In the data rows, 128 means zero.
Some points, each followed by its number:
[107, 42, 148, 145, 153, 117, 109, 156, 74, 188, 186, 133, 153, 109, 132, 155] 0
[197, 35, 65, 162, 86, 55, 116, 108, 219, 131, 167, 82, 133, 167, 187, 18] 1
[73, 235, 167, 115, 78, 112, 186, 135, 142, 105, 142, 116, 114, 125, 69, 119] 2
[102, 173, 58, 49, 84, 107, 107, 143, 62, 136, 91, 89, 134, 55, 81, 188] 3
[157, 94, 114, 181, 189, 177, 155, 87, 172, 136, 75, 135, 106, 140, 91, 86] 4
[116, 78, 159, 171, 75, 138, 96, 143, 72, 136, 87, 156, 81, 184, 140, 129] 5
[118, 183, 140, 165, 160, 163, 93, 89, 73, 169, 103, 129, 160, 134, 158, 144] 6
[176, 89, 59, 97, 110, 114, 75, 186, 98, 104, 102, 94, 93, 72, 143, 88] 7
[111, 196, 92, 107, 139, 189, 145, 87, 86, 101, 115, 218, 128, 119, 53, 222] 8
[172, 255, 133, 43, 101, 145, 192, 84, 15, 116, 87, 181, 153, 97, 0, 207] 9
[166, 48, 175, 158, 153, 151, 48, 71, 183, 147, 155, 48, 138, 106, 113, 84] 10
[113, 60, 106, 158, 133, 123, 76, 172, 170, 133, 172, 110, 155, 102, 169, 40] 11
[186, 188, 142, 170, 71, 112, 82, 89, 173, 161, 158, 177, 92, 169, 91, 112] 12
Which point above is nearest to each new point, looking only along the 7 directions in which the numbered points spread most? Its number follows each.
[113, 95, 135, 116, 175, 154, 47, 83, 207, 170, 88, 144, 84, 174, 100, 54] ~ 4
[112, 71, 163, 103, 130, 148, 138, 91, 99, 122, 70, 106, 144, 126, 186, 135] ~ 6
[86, 119, 83, 96, 118, 78, 58, 174, 190, 67, 104, 173, 176, 106, 139, 167] ~ 7
[73, 111, 128, 193, 124, 91, 108, 170, 125, 166, 110, 99, 134, 96, 184, 11] ~ 11
[165, 96, 168, 183, 74, 130, 149, 95, 76, 153, 174, 102, 145, 131, 92, 104] ~ 6
[154, 255, 157, 57, 180, 120, 172, 56, 4, 100, 103, 167, 134, 126, 68, 208] ~ 9
[85, 107, 125, 113, 117, 110, 183, 90, 127, 94, 140, 155, 73, 153, 86, 181] ~ 8
[152, 111, 131, 218, 180, 136, 48, 151, 215, 105, 109, 106, 109, 168, 125, 11] ~ 4
[109, 69, 118, 115, 100, 190, 52, 70, 80, 153, 180, 81, 76, 153, 110, 119] ~ 6
[170, 132, 91, 112, 184, 169, 107, 121, 201, 62, 156, 99, 133, 87, 193, 114] ~ 4
[160, 135, 110, 157, 170, 101, 120, 126, 206, 186, 146, 45, 64, 173, 160, 70] ~ 11
[123, 197, 193, 112, 133, 193, 175, 172, 126, 152, 188, 253, 151, 110, 0, 245] ~ 8
[191, 17, 184, 135, 74, 75, 140, 133, 184, 118, 117, 44, 61, 102, 209, 85] ~ 11
[149, 168, 67, 155, 86, 87, 95, 159, 158, 136, 168, 135, 122, 183, 98, 152] ~ 12
[128, 77, 113, 120, 72, 121, 142, 153, 197, 127, 186, 34, 98, 182, 159, 112] ~ 11
[89, 241, 212, 68, 123, 209, 221, 167, 32, 123, 80, 240, 184, 190, 0, 255] ~ 8
[88, 49, 103, 166, 146, 108, 163, 77, 87, 100, 168, 120, 100, 105, 168, 77] ~ 11
[190, 58, 154, 160, 178, 55, 52, 135, 122, 88, 110, 46, 93, 90, 249, 76] ~ 11
[182, 128, 111, 156, 138, 145, 98, 172, 129, 129, 139, 75, 71, 92, 117, 197] ~ 6
[88, 255, 128, 61, 159, 180, 208, 51, 65, 208, 187, 253, 160, 187, 0, 255] ~ 8
[118, 103, 171, 119, 184, 186, 201, 173, 122, 192, 91, 101, 80, 146, 102, 113] ~ 6
[175, 35, 124, 165, 118, 72, 154, 89, 103, 76, 106, 123, 150, 164, 202, 45] ~ 11
[119, 104, 176, 103, 135, 161, 82, 142, 71, 88, 186, 96, 134, 184, 141, 93] ~ 6
[138, 45, 99, 114, 152, 158, 111, 141, 144, 151, 137, 61, 165, 136, 203, 66] ~ 11
[150, 88, 135, 108, 120, 176, 135, 76, 190, 107, 172, 136, 175, 166, 156, 93] ~ 4
[98, 143, 151, 153, 79, 96, 144, 83, 165, 74, 156, 144, 117, 88, 110, 160] ~ 2
[126, 86, 107, 99, 136, 88, 149, 105, 100, 79, 101, 33, 70, 77, 173, 78] ~ 7
